Read these off the matrix that follows. Indices start at 1.
1) Find the entry directly above the largest entry.
2) Find the entry directly below the largest entry.
3) Find the entry at row 3, column 1.
4) Find the entry in row 3 and column 2.
5) Find the entry in the top-right corner.
6) Find the entry in row 1 and column 3.
7) Find the entry in row 1 and column 2.
8) Find the bottom-right entry.
[[134 123 137 132 144 129 104 117 122 135 111 121 120 137]
 [137 137 136 130 128 112 132 132 125 122 138 114 126 130]
 [135 117 137 123 120 148 117 111 146 140 119 124 126 145]
 [116 108 146 146 124 143 121 141 119 133 123 120 132 123]
 [136 131 153 135 128 120 125 132 127 128 140 111 127 128]
 [136 135 110 122 113 123 125 142 137 132 127 111 129 130]
 [127 135 114 134 134 118 149 118 119 115 131 126 129 145]
 [126 127 113 133 122 125 134 118 115 132 133 152 117 123]
 [117 112 120 139 118 135 122 150 118 133 115 122 132 119]
 [116 149 120 121 155 144 123 133 138 127 139 130 139 120]
 [132 118 138 125 106 152 129 120 150 139 132 122 131 141]
 [129 129 128 127 126 122 131 115 120 131 137 157 118 115]
 [133 133 114 129 123 120 135 128 127 126 127 118 127 139]
 [127 133 117 140 126 127 135 111 113 133 143 149 115 129]]
1) 122
2) 118
3) 135
4) 117
5) 137
6) 137
7) 123
8) 129

Read these off the table that follows. Indices start at 1.
1) Report the entry in row 1 and column 1.
2) Report the top-right entry.
3) Report the bottom-left entry.
4) Report the entry in row 1 and column 3.
5) Report the entry in row 2 and column 3.
6) Report the bottom-right entry.
7) Report the entry in row 1 and column 2.
[[124 137 138 122 122 133 137 127 121 117 126 136 124 129]
 [121 129 133 119 136 124 132 123 133 139 134 118 127 130]
 [120 119 132 135 139 121 125 130 112 125 156 113 116 119]
 [120 137 133 133 120 124 135 128 123 129 125 130 139 117]
 [124 124 134 119 137 124 129 123 129 139 133 120 127 129]
 [135 123 129 120 129 133 119 135 121 127 125 114 116 134]
 [124 119 136 138 139 120 130 129 112 123 153 116 116 117]
 [125 124 129 132 137 122 129 130 112 121 156 113 116 122]
 [131 133 137 128 120 128 133 127 128 117 140 120 122 132]
 [121 119 130 138 125 127 137 126 135 117 133 136 125 121]
 [127 132 139 128 121 128 132 128 127 118 136 123 123 134]
 [120 127 136 131 138 129 127 131 128 124 141 127 125 129]
 [135 128 130 132 125 129 119 135 135 139 127 117 139 129]
 [133 126 129 131 121 129 119 132 135 139 126 116 139 130]
 [124 126 139 122 125 126 133 135 117 126 126 126 118 123]
 [120 123 130 136 139 120 128 127 112 122 151 113 118 118]]
1) 124
2) 129
3) 120
4) 138
5) 133
6) 118
7) 137

Questions about the matrix below.
1) What is the 1st entry in reading order?
2) What is the entry just right of 143?
3) What is the median entry?
4) What is the 4th entry in reading order?
[[121, 118, 105, 145, 118, 127, 120, 142, 138, 116, 139, 146, 124, 126, 139], [114, 146, 113, 119, 119, 131, 142, 118, 122, 138, 144, 128, 114, 116, 146], [138, 128, 118, 125, 147, 104, 113, 120, 117, 118, 145, 140, 129, 151, 146], [117, 117, 128, 139, 118, 110, 151, 147, 118, 136, 117, 121, 142, 147, 134], [111, 137, 145, 112, 125, 111, 146, 114, 137, 117, 143, 140, 123, 144, 122]]
1) 121
2) 140
3) 126
4) 145

A = [[120, 139, 122, 125, 128, 131, 116, 122, 116, 147], [144, 134, 118, 137, 119, 115, 121, 136, 123, 124], [123, 130, 139, 129, 125, 145, 144, 113, 123, 126], [136, 132, 125, 147, 118, 122, 115, 123, 128, 122], [125, 123, 128, 126, 119, 144, 149, 120, 131, 131], [147, 127, 128, 129, 123, 149, 123, 128, 117, 125], [120, 132, 130, 138, 124, 122, 116, 152, 130, 127], [117, 110, 132, 111, 124, 130, 134, 134, 128, 124], [135, 119, 122, 117, 134, 127, 119, 119, 110, 123], [129, 132, 116, 130, 132, 129, 114, 130, 111, 136], [131, 132, 137, 110, 124, 121, 112, 127, 120, 127], [124, 110, 139, 116, 127, 132, 136, 138, 120, 125], [117, 146, 119, 129, 128, 113, 116, 127, 125, 124], [124, 110, 122, 139, 122, 132, 139, 131, 126, 118], [116, 123, 127, 134, 141, 123, 125, 143, 146, 125]]
The maximum is 152
The entry just left of 152 is 116
Read off the entry just right of 114.
A: 130

x =
153	126	126	125	115	120	133	113	121	123	142	112	124
136	125	127	131	131	120	133	124	141	112	109	133	124
103	129	127	125	132	143	115	144	119	136	133	147	135
112	126	127	127	134	132	127	139	139	125	112	143	125
131	125	127	131	132	120	133	124	142	117	106	134	124
130	125	127	131	132	120	133	125	142	118	105	134	124
138	126	139	135	129	120	133	124	139	112	136	129	124
124	126	127	131	133	121	133	129	141	123	104	137	124
138	126	130	134	129	120	133	123	139	104	131	131	124
138	126	136	135	129	120	133	124	139	108	133	131	124
138	130	141	131	127	120	136	124	139	129	135	112	118
150	126	127	127	117	120	133	116	126	127	139	109	122
138	129	141	131	127	120	136	124	139	131	134	110	117
138	130	142	131	128	120	135	124	139	127	135	113	118
Rows and columns are numbered from 1.
What is the bottom-left entry?
Answer: 138
The entry at row 1, column 2 is 126
What is the entry in row 3 and column 2?
Answer: 129
What is the smallest entry?
Answer: 103
What is the entry in the top-left corner?
Answer: 153
The entry at row 1, column 3 is 126
The entry just right of 119 is 136
What is the entry at row 3, column 3?
Answer: 127
The entry in row 2 and column 3 -> 127
The entry in the top-right corner: 124
What is the entry at row 2, column 1?
Answer: 136
What is the entry at row 2, column 2?
Answer: 125
What is the entry directly below the smallest entry?
Answer: 112
What is the entry in the bottom-right corner?
Answer: 118

a =
122,126,134,119,124,122,127,126,124
127,133,113,120,134,123,126,133,114
118,115,115,113,127,108,127,115,109
124,124,133,140,125,131,142,124,132
114,105,138,144,119,110,114,105,124
Indices start at 1.
Read off the entry in row 3 and column 1.
A: 118
Read off the entry in the top-left corner.
A: 122
Read off the entry at row 1, column 3.
A: 134
Read off the entry in row 1 and column 2.
A: 126
The entry at row 2, column 3 -> 113
The entry in the bottom-right corner -> 124
The entry directly above the centre entry is 134
The entry at row 2, column 1 -> 127
Read off the centre entry.
A: 127
The entry just left of 131 is 125
The entry directly above 144 -> 140

Read these off the row that follows.
1) What is the second smallest entry?
2) What is the 3rd entry from the right?
3) What is the 2nd entry from the right?
[130 117 147 126 142 106]
1) 117
2) 126
3) 142

arr =
[[123 138 109 112]
 [108 133 144 139]
 [139 129 143 149]
 [104 118 128 114]
 [132 115 118 136]
 [137 112 117 133]
 [112 130 105 140]
 [111 109 109 108]
 [144 126 129 126]
 [114 133 152 129]
 [126 114 121 113]
 [145 108 115 137]
 [146 144 135 131]
 [109 140 134 132]
 [105 125 147 150]
 [128 116 142 143]]
Indices start at 1.
The entry at row 1, column 2 -> 138
Find the entry in row 1 and column 3.
A: 109
The entry at row 2, column 1 -> 108
The entry directly above 111 is 112
Find the bottom-left entry.
A: 128
The entry in row 1 and column 1 is 123
The entry directly below 134 -> 147
Find the entry at row 3, column 1.
A: 139
Find the entry directly below the largest entry.
A: 121
Find the entry directly below 125.
A: 116
The entry directly below the smallest entry is 132
Find the entry directly below 113.
A: 137
Find the entry directly above the largest entry.
A: 129
Find the entry in row 3 and column 3.
A: 143
The top-right entry is 112
The entry at row 2, column 2: 133
Find the entry just right of the largest entry.
A: 129
The entry in the bottom-right corner is 143
Find the entry in row 2 and column 3.
A: 144

Questions about the matrix below. Indices start at 1.
1) Find the entry in row 2 and column 1.
2) Find the entry at row 3, column 1.
3) Find the entry in the bottom-left corner.
4) Find the entry at row 1, column 3.
5) Find the entry at row 1, column 1.
6) Find the entry at row 1, column 2.
7) Find the entry at row 3, column 3.
8) Find the entry directly above the largest entry.
[[103 129 124 138 104 107 122 128]
 [126 140 104 145 126 121 150 129]
 [152 144 137 136 104 142 145 114]
 [122 134 152 132 139 122 118 126]
 [126 122 116 102 123 151 128 140]
 [126 146 153 109 114 125 113 119]
 [107 108 150 117 129 115 140 146]
 [130 132 143 118 119 112 120 147]
 [127 149 107 120 143 105 130 141]]
1) 126
2) 152
3) 127
4) 124
5) 103
6) 129
7) 137
8) 116

Read these off the row that follows.
1) Read off the centre entry.
2) Read off the entry just right of the centre entry.
[102 146 100 104 115 111 118 146 147 128 104 102 155]
1) 118
2) 146

B =
[[128 125 131 130 127]
 [119 123 116 121 139]
 [117 121 114 120 141]
 [123 127 120 123 135]
 [126 129 124 126 130]
 [128 128 129 128 128]
 [126 129 124 126 131]
 [125 128 122 124 133]
 [128 127 130 129 127]
 [122 101 139 135 129]
 [127 119 135 132 126]]
The bottom-right entry: 126
Read off the largest entry in the first row.
A: 131
Read off the 2nd entry on the main diagonal.
A: 123
Read off the 3rd smallest entry.
A: 116
Read off the entry just left of the largest entry.
A: 120
Read off the top-left entry.
A: 128
The 3rd entry on the diagonal from the top-right corner is 114
The last entry of the largest entry's row -> 141
The bottom-left entry: 127
The entry just left of 133 is 124
Read off the 2nd entry from the end, reading row by row.
A: 132
The entry directly above the centre entry: 124
The 2nd entry on the diagonal from the top-right corner: 121
Read off the entry directly below the centre entry.
A: 124
Read off the entry just left of the centre entry.
A: 128
The entry directly below 114 -> 120
The entry just right of the centre entry: 128
The top entry of the column that holds the largest entry: 127
Read off the entry directly below the smallest entry.
A: 119
The first entry of the smallest entry's row -> 122
Read off the smallest entry in the first column.
A: 117
The last entry in the row that holds the smallest entry is 129

[112 118 112 110 108 126 104 130 117 129]
The entry just left of 108 -> 110
The second entry from the right: 117
The 2nd smallest entry: 108
